(in the rows, 128 means zero)
Named moves come first, each a turn or a mirror and shown by rows before and after it. Which of them, in which order, take the first row of each pair that follows to the second? Write the first one first, as in the answered first pair.
zibir (before -> after):
[ 94 118 103 126 118 154 105 147 151 106 134 157 126 110 148]  ->  [116 114 141 142  99 136 132 147 149 123 100 159 116 123 170]
[ 94 103  96 175 132 138 127 149 142 114  83 103 107 120 136]  ->  [ 94 104  95 173 131 139 126 150 143 113  83 103 107 119 136]
[154 137 139  92 113 131 120  85 143 171 116 124 163 135 136]  ->  [144 140 121  84 123 140 108  86 144 163 134 122 167 129 125]
[147 172 172  85 108 109 144 101  96 135 142 107 134 143 137]  ->  [128 174 143  73 124 126 122 101  97 121 171 106 142 136 120]
muz (before -> after):
[114  98  89 188 142 149 107 137 142 115  91 121 124 119 133]  ->  [112 110  83 180 134 151  99 101 137 132  98 116 136 104 132]
[131 136 132 137 106 122 145 108 128 162 117 135 140 114 147]  ->  [135 122 139 148 116 120 155 150 134 142 107 141 125 132 150]
[144 139 129 138 144 120  93 126 138 121 118  91 129 155  80]  ->  [144 139 129 138 143 121  92 121 138 123 117  90 131 153  79]
[169 145 101  78 161 117 151 196 143 109 146 126 152 172  88]  ->  [161 172  86  62 141 123 130 115 127 147 162 111 181 138  85]
Dibe (before -> after):
[106 135  91 113 147 136 129 154 136 127 175 153 142 115 158]  ->  [108 137  93 119 140 135 132 142 137 140 169 153 147 108 170]
[115 125 108 131 109 155  98  80 129 126 104  99 121  97 100]  ->  [112 122 106 125 115 157  94  92 128 111 108  98 117 103  89]
[122 123 142 120  95 124 149 122 116 174 126 151 158  85 169]  ->  [ 96  91 144 117  94 119 147 145 113 137 105 143 138  79 155]
[ 91 110 146  85  81 105 144  73  98 133 112 119 141  79 145]  ->  [ 78  91 146  72  95 109 135 107  96  89 114 112 125  89 117]
Then:
Each pair is two moves apart.
[122 164 129 117 155 145 148 115 114 172 169 142 131 137 140]  ->  [109 126 144 140 150 134 173 157 125 157 123 148 106 138 164] | Dibe muz
[ 93  95 131 134 132 123 132 136 127 123 111 132 119 110 143]  ->  [112 100 149 132 136 118 139 155 125 114 109 135 111 131 136] | Dibe zibir
[145 131 155 133 140 107 141 156 125 128  90 129 121 124 155]  ->  [122 133 116 112 167 129 109 165 126  97 133 125 130 119 123] | Dibe zibir
[131 152 121 131 107 121 101 128 133  65  96 148 115 161  94]  ->  [159 186 119 139 103 122 106  94 136 112 113 159 138 163 118] | Dibe Dibe
[103 118 144  92 128 141 128 131 122 112 157 142 124 116 108]  ->  [121 122 173 102 106 125 144 113 117 133 130 142 123 117 127] | zibir muz
[124 117 174  78  76 131 127 122 105 108 132 120 118 135 121]  ->  [135 123 173  76  85 134 126 135 107 103 143 124 118 148 117] | Dibe muz
[ 78 114  98 104 123 138 156 184 125 128 171 151 157  99 147]  ->  [ 99 127 133 112  86 116 176 133 115 173 141 144 166  89 170] | zibir muz
[134 126 123 135 115 147 114 122 114 148 136 123 125 143 118]  ->  [124 114 127 139 108 144 116 121 116 145 120 121 119 135 122] | Dibe Dibe
[179 172 130 162 150 142  95  97 139 146 134 111 141 159  96]  ->  [169 155 141 179 125 129 113  77 139 169  95 107 138 137 126] | zibir Dibe
[150 114 160 151 135  97 124 106 114 146  68 130 128 123 125]  ->  [150 111 157 133 158 106 109 141 112 102  87 129 118 145  87] | Dibe Dibe
[125 119 134 125 120 135 121 153 132 132 130 152 106 130 124]  ->  [115 124 128 119 110 135 113 118 126 144 129 144 116 111 123] | muz Dibe
[148 167 135 102  96 149 139 100 126 145 169 156 137 137 134]  ->  [135 120 153 132  93 136 169 161 138 122 119 163 106 145 159] | Dibe muz
[ 88 118 146 109  90 137 109  64 112 144 120 121 120 107 152]  ->  [ 74  90 126 113 132 151 105 159 130  81 133 136  93 136 137] | muz zibir
[134 112 144 160 118 120 122 118 130 117  74 105 105 137 111]  ->  [135 135 132 140 119 129 101  81 120 124 104  97 124 131  90] | Dibe muz
[ 69  92 144 123 128 138 145 171 135 108 130 153 130  70 154]  ->  [113 141 133 105 160 154 129 182 135 107 192 167 147 111 128] | Dibe Dibe
[130 124  92 154 131 161 137 117 149 175 145 129 138  86 183]  ->  [128 108  92 161 150 164 142 167 158 147 143 138 121 105 181] | muz zibir
[128 148 102 148 130 121 115 128 129 174 154 163 157 128 150]  ->  [125 127 111 163 131 116 131 161 137 162 129 168 140 135 162] | muz Dibe
[109 125 162 122 120 109 197 134 130 133  99 151 127 107 188]  ->  [ 82 103 159 107 120 108 184 138 121 101  93 137 118  96 163] | muz Dibe
[115 135  77 158 162 164  84 112 149  97 106  88 120 129 106]  ->  [165 149 137 182 132 134 128 106 148 136  61  97 112 153 144] | Dibe zibir
[149 146 117 177 115 130 117 122 114 125  87 119 127 134 122]  ->  [130 141  95 166 126 142 100 129 114 105 105 115 127 127 104] | Dibe zibir
[119 105  97 169 145 150 111 130 155 129  99 106 108 118 127]  ->  [114 107  91 159 147 153 102 123 151 121 108 100 112 115 113] | muz Dibe
[ 89 156 146  82 112 113 108  94 135 107 160 116 147 100 118]  ->  [126 166 155  94 144 116 123 162 150  93 176 140 135 151 122] | muz Dibe
[153 112 148 122 101  89 169 140 125 147 106 150 110 128 168]  ->  [122  93 145 111  92  87 159 128 118 128  92 136 105 107 152] | muz Dibe
[146 153 164 118 120  92 147 105 106 161 112 131 146 148 155]  ->  [117 133 120 108 170 122 123 178 121 100 152 140 133 164 125] | zibir muz
[153 124 182 123 112 103 170 176 138 125 118 143 117 153 150]  ->  [161 134 180 122 118 107 167 177 139 128 129 146 121 158 147] | Dibe Dibe
[166 142 151 138 121 115 139 130 135 143 123 123 133 153 153]  ->  [140 148 107 118 140 139 105 116 134 130 166 117 149 135 129] | muz zibir
[135 135 101 135 163 136 114 172 140 125 149 124 144 142 111]  ->  [139 140 105 156 138 129 130 129 142 175 129 127 157 119 152] | Dibe Dibe
[137 128  95 179 157 150 136 159 158 151 120 152 126 144 153]  ->  [129 146  80 167 146 155 120 108 150 171 136 143 147 121 149] | zibir muz
[153 143 146  79 150 121 118 142 124 133 154 136 139 151  93]  ->  [156 154 139  89 138 120 121 113 125 167 155 139 152 136 115] | Dibe zibir
[134 129 140 162 103 107  95 105 145 128 112 127 119 118 104]  ->  [122 123 121 157 120 118  85 128 150 108 127 129 116 120  93] | muz zibir
[114 118 110 172 151 118 105  80 175 166 109 103 122 119 107]  ->  [113 104 109 179 170 120 111 134 183 136 108 113 106 137 104] | muz zibir
[142 118 132 126 125 125 143 163 157 165 137 136 110 126 100]  ->  [133 127 115 115 125 131 129 136 153 173 154 131 123 111  93] | zibir muz
[126 165 174 122 135 123 110 110 118 103 106  71 141 179  94]  ->  [133 183 161 124 137 131 107  90 121 125 122  76 155 174 103] | zibir Dibe
[163 177  79 152 140 162  57 119 150 113 143 112 144 163  88]  ->  [199 162 139 181 118 131 105 151 155 122  83 120 119 190 122] | muz zibir
[142 116 144 126 135 137 143 146 138 125  76 136 117 145 139]  ->  [113 128  96 102 150 161 106 114 135 121 123 127 139 120 113] | zibir muz
[126 109 149 110 119 111 159 170 122 124 117 162 123 140 149]  ->  [111 133 122  89 110 121 132  97 110 152 147 149 153 105 138] | muz zibir
[124 114 124 152 132 137  72  97 127 104  84  72 106 142  67]  ->  [134 107 142 161 127 128  86 111 127 104  68  77  97 152  76] | muz zibir
[108 122 138 138 102 155 121 141 124 127 112  93 111 120 121]  ->  [113 136 133 126 106 159 110 130 120 127 131  92 118 123 107] | Dibe muz
[164 130 128 165 163 133 139 193 158 126 113 142 107 189 143]  ->  [157 171 116 142 123 133 113  59 134 196 131 118 153 136 141] | muz zibir
[148 116 132 125 159 128 136 192 139 113 164 169 129 170 130]  ->  [166 133 141 136 147 122 148 168 139 151 160 176 140 170 155] | zibir Dibe
[107  94 107 150 140 123 140 156 137 124  77 126 108 114 145]  ->  [142 135  97 129 175 140 122 174 136 110 139 136 120 153 111] | Dibe Dibe
[129 167 111 102 121 135 138  89 125 163 167 161 157  93 159]  ->  [ 71  98 120 104 105 122 145 118 123 113 108 141 123  66 152] | Dibe Dibe
[120 122 131 108 102 124 118 135 132  93 181 149 139 121 118]  ->  [138 128 163 118  76 105 138 113 126 120 151 146 138 122 138] | zibir muz
[115 136  84 140 148 149  91 144 134 109 161 138 108 138 101]  ->  [126 151  86 160 127 143 106  99 137 168 148 145 125 118 142] | Dibe Dibe
[157 129 159 104 110 113 143 145 112  87 124 129 125 162 123]  ->  [173 149 158 112 103 112 148 118 115 125 130 135 139 158 143] | Dibe Dibe
[119 109 101 132 165 151 115 158 140 103 137 122 129 141 106]  ->  [170 135 146 153 143 129 150 143 140 149 112 134 134 163 140] | Dibe zibir
[139 103 143 160 136 115 141 158 133 119  92 125 112 142 127]  ->  [141 144 124 133 126 126 112  78 118 152 131 112 149 117 108] | Dibe muz
[153 172 131 133 143 127 132 113 128 155 137 131 132 152 117]  ->  [116 128 139 148 116 115 147 109 127 150  84 120 116 119 137] | Dibe Dibe
[113 142 136 129 127 140  85 147 123 105 152 136 142 137 123]  ->  [134 142 171 142 104 121 109 138 121 126 119 138 134 144 144] | muz zibir
[154 105 109 118 139 139 122 140 130 125 146 162 126 131 121]  ->  [165 103 128 128 125 128 139 138 129 137 124 163 121 135 135] | zibir Dibe
[136 120 130 171 135 158 105 116 160 148 142 114 142 112 106]  ->  [133 104 136 179 136 156 115 141 165 136 126 116 129 117 112] | Dibe muz
[175 149 172 120 120 136 149 102 126 165 133 140 136 154 121]  ->  [146 145 124 103 157 164 116 131 134 125 178 141 138 152  91] | muz zibir
[101 164  97  75 157 161 104  96 134 141 153 107 155 109 118]  ->  [ 77 137 104  90 134 150 117  81 136 152 111 103 149  81 142] | Dibe Dibe
[157 133 101 133 177 166 112 135 139 142 166 114 148 139 123]  ->  [159 136 105 148 161 160 124 116 141 172 151 117 154 123 150] | muz Dibe
[102 105 113 144 120 148 111 164 145 118 129 130 131 123 145]  ->  [108 122 121 141  98 141 110 112 134 149 121 122 147 106 152] | zibir muz
[124 103 162 107 100  95 137 124 117  99 108 125 107 116 118]  ->  [126 131 125  87 130 121 108 122 119  93 166 128 125 122  93] | zibir Dibe
[164 155 164 128  91 107 145 124 140 125 127 105 134 152 162]  ->  [141 126 167 127  89 102 145 141 138  97 107  96 118 144 154] | Dibe Dibe
[145 106 182 118 109  96 178 148 142 154  87 143 105 166 156]  ->  [128 133 162  87  89 103 144  57 123 181 113 122 138 124 133] | Dibe muz
[136 131 129 159 128 129 129 105 127 140 141 106 120 148 132]  ->  [120 112 131 160 123 125 130 114 127 126 125 102 110 141 130] | Dibe Dibe
[ 96  79 136 142 127 132 110 114 124 105  85 100 120 132 111]  ->  [131  95 162 141 129 123 123 133 121 101  86 107 114 165 106] | Dibe zibir
[124 124 141 133 128 113 106 124  99 119 131 101 137 135  98]  ->  [139 134 150 137 124 109 114 119  99 133 129 105 139 141 106] | Dibe zibir
[125 130 134 125 109 120 158 109 129 154 125 133 135  87 167]  ->  [105 101 133 107 127 123 144 158 127  86 125 123 111 101 127] | Dibe Dibe
[144 164 132  82 120 134 148 113 129 149 171 156 143 130 127]  ->  [135 143 148  99  94 118 168 102 128 163 127 153 135 111 153] | zibir Dibe
[156 154 143 134 133 119 140 141 128 136 140 136 124 162 116]  ->  [149 162 126 138 130 126 136 115 131 160 148 137 137 143 130] | zibir Dibe
[103 127 109 125 130 141 121 116 122 125 138 131 139 110 135]  ->  [117 114 133 139 128 130 142 150 127 118 114 140 122 129 147] | muz zibir
[155 179 173 137 112 154 133 117 117 132 107 145 124 208 124]  ->  [137 167 175 144  89 146 138  84 114 153  83 138 127 178 143] | muz Dibe
[123 123 166  87 106 107 176 146  99 168 130 162 129 123 175]  ->  [ 90 128 110  64 135 137 134 138 101 146 185 157 146 104 145] | muz zibir
[131 136 144  97 128 110 155 141 115 119 150 146 130 139 145]  ->  [130 144 133  98 129 116 151 127 117 131 159 147 139 131 149] | zibir Dibe
[131 131 124 121 105 121 129  97 137 152 115 110 131 125 155]  ->  [110 105 124 109 118 122 121 134 135 100 110 101 112 132 126] | Dibe Dibe
[113 133  90 170 133 153 173 152 158 151 110 153 125 116 163]  ->  [104 121  90 159 148 156 163 183 158 111 116 147 112 128 136] | Dibe Dibe
[149 135 126 146 131 122 102 117 158 146 115 130 136 126 116]  ->  [139 127 122 148 129 122 103 114 158 145 109 127 134 118 118] | zibir Dibe
[118 126 146 110 115 104 164 146 119 128 136 141 123 127 130]  ->  [110 130 129 100 128 116 151 149 120 117 158 141 128 126 116] | Dibe zibir
[128  98 172 193 140 116 125 122 179 149  91 123 146 139 110]  ->  [104  92 139 173 165 136  97 138 179 111 124 118 147 136  78] | Dibe zibir
[109 162 105 154 118 123  99 125 109 131 130 114 134 126 112]  ->  [113 148 129 162 103 109 117 132 109 129  99 112 121 133 120] | zibir Dibe
[134  87 108 137 141 108 130 186 148 114 147 117 112  87 142]  ->  [133 112 107 126 115 105 120 108 134 157 150 104 138  59 145] | zibir muz
[153 129 148 116 109 101 114  42  79 149 127  73 172 124  90]  ->  [162  83 166 144 151  97 144 186 105  77 102  96 119 184  95] | zibir muz
[180 190 148 104 105 115 134  80 109 183 145 138 147 144 145]  ->  [130 162 118 111  92 120 126  54 113 190 129 129 150  96 160] | zibir Dibe
[142 129 101 163 140 144 103 118 151 125 133 116 116 142 103]  ->  [152 123 128 175 126 131 121 120 150 133 105 117 107 146 116] | zibir Dibe
[ 75 115  66 101 146 163 120 157 140 125 197 162 138  74 155]  ->  [130 101 161 144 101 113 190 179 140 156 106 171 108 109 208] | muz zibir
[134 128 141  92 112 116 161 162 153 130 154 137 111 132 133]  ->  [124 139 123  80 111 125 145 129 147 140 173 130 127 114 124] | zibir muz
[127 136  92 145 139 142 105 110 133 133 133 114 128 126 122]  ->  [140 137  97 153 148 141 112 136 139 128 134 123 123 143 128] | muz Dibe
[137 127 118 177 159 118  86 120 105 195 153 108 149 105 124]  ->  [122  87 132 195 160 109 105 173 114 163 114 111 120 112 135] | Dibe muz
[130 140 133 161 156 141 114 102 111 185 108 136 127 142 141]  ->  [ 91 116 105 152 164 152  96 108 111 155 112 128 123 120 124] | Dibe zibir
[139  98 145 162 101 136 167 164 142 117  98 118 106 140 122]  ->  [108  97 134 141  80 137 144 100 124 125 100  94 122 101 104] | muz Dibe
[128 103 114 131 169 162 168 183 134 155 157 168 130 157 174]  ->  [122 126 105 123 146 163 157 106 124 199 165 158 158 124 182] | Dibe muz
[159 155 128 109 130 100 132 102 135 173 186  86 169 157 105]  ->  [105  93 141 132  90  80 152  92 134 170 108  71 147 108 135] | Dibe Dibe
[ 93  97 111 152 157 148 175 187 170 142 117 148 135 116 198]  ->  [ 81 134  88 118 137 158 138  83 149 178 153 126 175  75 173] | Dibe muz
[128 137 132 103 104 131 115 108 127  99 123 112 131 106 121]  ->  [135 135 143 104 103 125 121 118 126  93 115 113 126 115 120] | zibir Dibe
[ 68  83  87 149 130 148 134 140 148 139 103 138 124 118 173]  ->  [ 76  90  99 150 115 139 141 115 143 157  91 137 128 111 182] | muz zibir
[ 98 122 116 117 107 132 137 104 110 138 143 133 143  94 140]  ->  [112 103 140 134 112 120 162 156 118 121 116 141 119 120 150] | zibir muz
[ 98 119 130  94 130 118 143 134 132 117 141 143 113 126 136]  ->  [102 126 136  94 117 113 145 112 128 131 136 139 120 119 141] | zibir muz
[175  92 153 135 139 102 146 121 110 105 108 135 128 173  89]  ->  [191 112 153 142 136 103 148 100 112 135 118 141 139 171 103] | Dibe Dibe
[119 112  99 148 139 146 139 166 130 126 123 135 117 123 147]  ->  [121 137  87 132 132 151 121 114 119 150 146 129 141 108 138] | Dibe muz
[102 113 103  98 105 162  90  63 117 140 129 100 148  97 133]  ->  [119  93 155 116  78 132 125  78 116 143  71  98 125 112 154] | Dibe zibir
[162 170 118 115 155 132 133 110 107 179 163 138 132 102 144]  ->  [105 102 129 127 127 116 148 122 105 148  92 120 102  65 155] | Dibe Dibe
[ 90 124 109 101 114 126 120 128 123 123 126 135 140 119 137]  ->  [104 130 110  99 129 130 120 155 128 111 140 143 134 141 131] | muz Dibe
[109 121 143 111 152 129 168 138 138 108 128 115 164 134 123]  ->  [123 137 141 113 151 130 169 125 140 125 136 119 173 135 131] | Dibe Dibe
[122 118 138 133 120 130 135 109 114 138 103 114 126 111 130]  ->  [113 106 126 133 140 139 130 146 122 112 114 117 116 122 119] | zibir muz
[125 140 134 133  99 141 124  94 128 156 133 134 149  87 136]  ->  [ 99 112 132 131  98 139 122 108 128 131 118 126 136  77 128] | Dibe zibir
[147 156  98 155 153 149  92 103 131 140 134 112 140 152 109]  ->  [143 147 107 171 133 138 105  85 132 162 108 111 138 137 132] | Dibe zibir
[128 145 147  78 137 144 148 130 114  99 162 124 125 115 121]  ->  [147 156 160  90 125 135 162 114 114 128 152 129 131 117 142] | Dibe zibir
[157 145  99 146 147 119 111 155 132 145 135 138 151 125 184]  ->  [129 110 103 152 134 113 117 164 132 127  99 129 134 107 186] | Dibe Dibe
[ 86 103 117 157 165 143 106 154 145 102 102  95  90 115 102]  ->  [109 152 103 134 171 157  83 106 135 130 154  92 121 118  82] | Dibe muz
[166 120 172 130 137 134 125 153 119  96  77 112 119 187  84]  ->  [167 151 134 113 162 158  98 140 122 103 134 118 142 186  68] | Dibe zibir
[ 88  70  68 134 164 133 134 164 136 108 142 132 166  79 138]  ->  [118  89 119 146 112 102 163  93 120 170  95 126 178  68 170] | zibir muz
[103 108 100 149 144 132 133 118 147 126 144 109 121  82 141]  ->  [111  91 128 150 140 119 146 146 143 103 119 105 101  98 136] | zibir Dibe
[125 148  79 139 167 168 114 157 151 172 162 173 148 121 153]  ->  [ 89 105  88 156 139 153 128 150 151 172 105 162 134  86 176] | Dibe Dibe
[144 111 146 166 132 125 133 166 136 110  79 116  97 156 126]  ->  [144 129 115 148 160 144 106 173 137  93 129 118 109 165  98] | Dibe zibir
[154 142 124 157 159 133 149 171 127 163 110 143 121 157 136]  ->  [142 155 115 150 136 132 138 107 118 197 112 131 141 125 142] | Dibe muz
[163 153 161  84 112 148 133 152  96 116 177 127 124 154 123]  ->  [171 161 168  98  95 142 147 126  97 153 164 130 133 143 151] | zibir Dibe
[140 142 154 109 122 116 148 119 115 133 137 134 137 132 127]  ->  [130 135 139 105 138 126 141 149 120 110 150 138 132 137 116] | zibir muz
[147 152 129  93 125 114 145 126  99 131 144 167 150 131 148]  ->  [146 145 127  95 136 117 147 152 103 116 145 171 141 140 148] | zibir muz
[134 119 102 196 103 120 151 139 160 140 102 140 143 150 192]  ->  [107 125  87 172  84 124 126  73 143 150 111 117 161 111 171] | Dibe muz
[164 151 178 118 135 129 127 152 115 121 116 144 118 178 125]  ->  [142 151 172 116 101 124 122  80 104 158 100 129 136 132 138] | muz Dibe
[104 111 145 122  86 116 125  75 106 142 100 117 129  91 129]  ->  [ 93  85 149 113 101 118 123 125 108  90  96 114 106 107 104] | Dibe muz
[127 134 108 111 143 134 147 174 140 130 164 142 125 154 143]  ->  [140 135 126 123 127 122 165 167 140 152 142 144 124 153 163] | zibir Dibe
[180 186 137  86 127 132 114  99 111 136 175 131 153 152 102]  ->  [127 126 150 119  73 107 144  67 114 160  86 117 136  89 153] | Dibe Dibe
[140 162 148 162 120 129 139 144 138 142  92 127  96 197 142]  ->  [130 177 136 150 101 132 125  78 129 174  99 116 120 165 141] | Dibe muz
[114 122 127 144 158 158 126 138 117  94 114 104 149 121 110]  ->  [139 127 152 150 153 148 140 146 115  98 104 108 143 140 115] | zibir Dibe
[135 133 152 113 143 127 149 169 120 108 146 145 118 163 132]  ->  [145 162 144 109 132 129 143 113 115 152 162 143 145 148 142] | Dibe muz
[134 141 148 105 103 116 139  84 100 157 125 122 140 121 133]  ->  [110 118 112 100 151 138 120 162 117  98 157 131 123 141 107] | muz zibir
[162 139 130 164 112 124 102  77 126 154  83  86 124 143 103]  ->  [150 115 112 168 149 138  99 157 141 101  96  98 102 167  90] | zibir muz
[148 137 134 146 115 130 130 162 138 137 129 131 114 144 136]  ->  [145 150 128 138 103 130 122 119 131 161 134 124 130 125 138] | Dibe muz
[153 172 102 112 131 116 128 143 143 158 179 151 160 152 138]  ->  [164 164 121 123 131 108 145 168 146 152 160 157 148 164 147] | muz zibir
[ 91  85 115 110 142 107 167 190 121 124 167 193 113 127 182]  ->  [101 114 132 104 101  93 167  97 105 183 156 180 140  96 195] | muz zibir
[126 152 106 145 126 136 116  97 156 162 144 119 127  99 131]  ->  [111 127 117 153 114 127 126 102 155 154 115 113 114  88 139] | Dibe zibir
[149 129 160 163 145 125 143 151 135 112 134 139  93 171 106]  ->  [161 144 160 174 132 120 151 120 136 152 133 144 107 163 132] | Dibe Dibe
[160 148 111 109 151 141 129 120 141 144 165 136 145 138 122]  ->  [158 127 143 131 121 118 158 112 139 162 109 134 132 127 154] | zibir Dibe
[135 121 163 103 113 127 162 147 123 137 136 160 137 115 146]  ->  [129 115 162  99 115 128 159 158 123 123 136 157 132 116 137] | Dibe Dibe
[158 154 143 121 135 125 144 147 122 141 150 146 139 155 134]  ->  [132 124 149 138 108 113 160 131 121 156 106 139 131 124 160] | Dibe Dibe
[150 143 125 142 117 130 144 105 120 172 118 130 127 117 135]  ->  [139 122 109 142 149 142 139 172 132 128 132 141 109 136 123] | zibir muz
[122  98 140 136 106 121 132 157 148 168 123 132 141 121 142]  ->  [107  86 139 128 104 120 125 158 145 152 118 123 136 115 130] | muz Dibe
[156 169 139 118 143 127 133 131 133 150 154 151 141 157 144]  ->  [116 157 100 114 146 142 114 110 136 150 165 145 152 121 146] | Dibe zibir
[106 114  83 173 120 129 125 121 171 138 103 120 124  96 151]  ->  [101 103  83 163 135 132 120 156 172 102 110 119 112 111 131] | muz Dibe
[100  94 128 133 112 131 145  96 148  82  73 103 144 106 134]  ->  [103 106 110 114 141 148 121 119 147  52 116 104 145 124  98] | zibir Dibe
[113 120 112 117 127 148 122 109 112 142 138 124 125 106 128]  ->  [131 109 142 133 120 133 148 140 116 139 107 130 107 125 144] | zibir muz
[141 140 128  86 116 138 141 169 125 113 131 144 134 138 114]  ->  [153 157 126  89 112 139 142 148 124 140 138 148 147 137 126] | Dibe muz
[109 150 102  83 127 124  96  52 117 184 203 162 199  83 113]  ->  [ 94  47 144 138 149 101 158 236 151  95 108 184 112 132 149] | Dibe muz
[138 159  73 126 170 155 135 149 159 151 202 168 165 139 164]  ->  [131 126  89 159 156 141 165 173 171 160 153 176 146 132 204] | Dibe muz
[131 144 135 120  99 120 113  88 113 165 129 123 145 140 140]  ->  [105 125 122 121  97 124 107  86 113 155 120 117 141 120 139] | zibir Dibe
[108 142  90 150 164 140 111 122 161 152 147 130 157  93 172]  ->  [127 126 121 168 161 124 140 166 168 142 115 139 135 119 188] | muz zibir
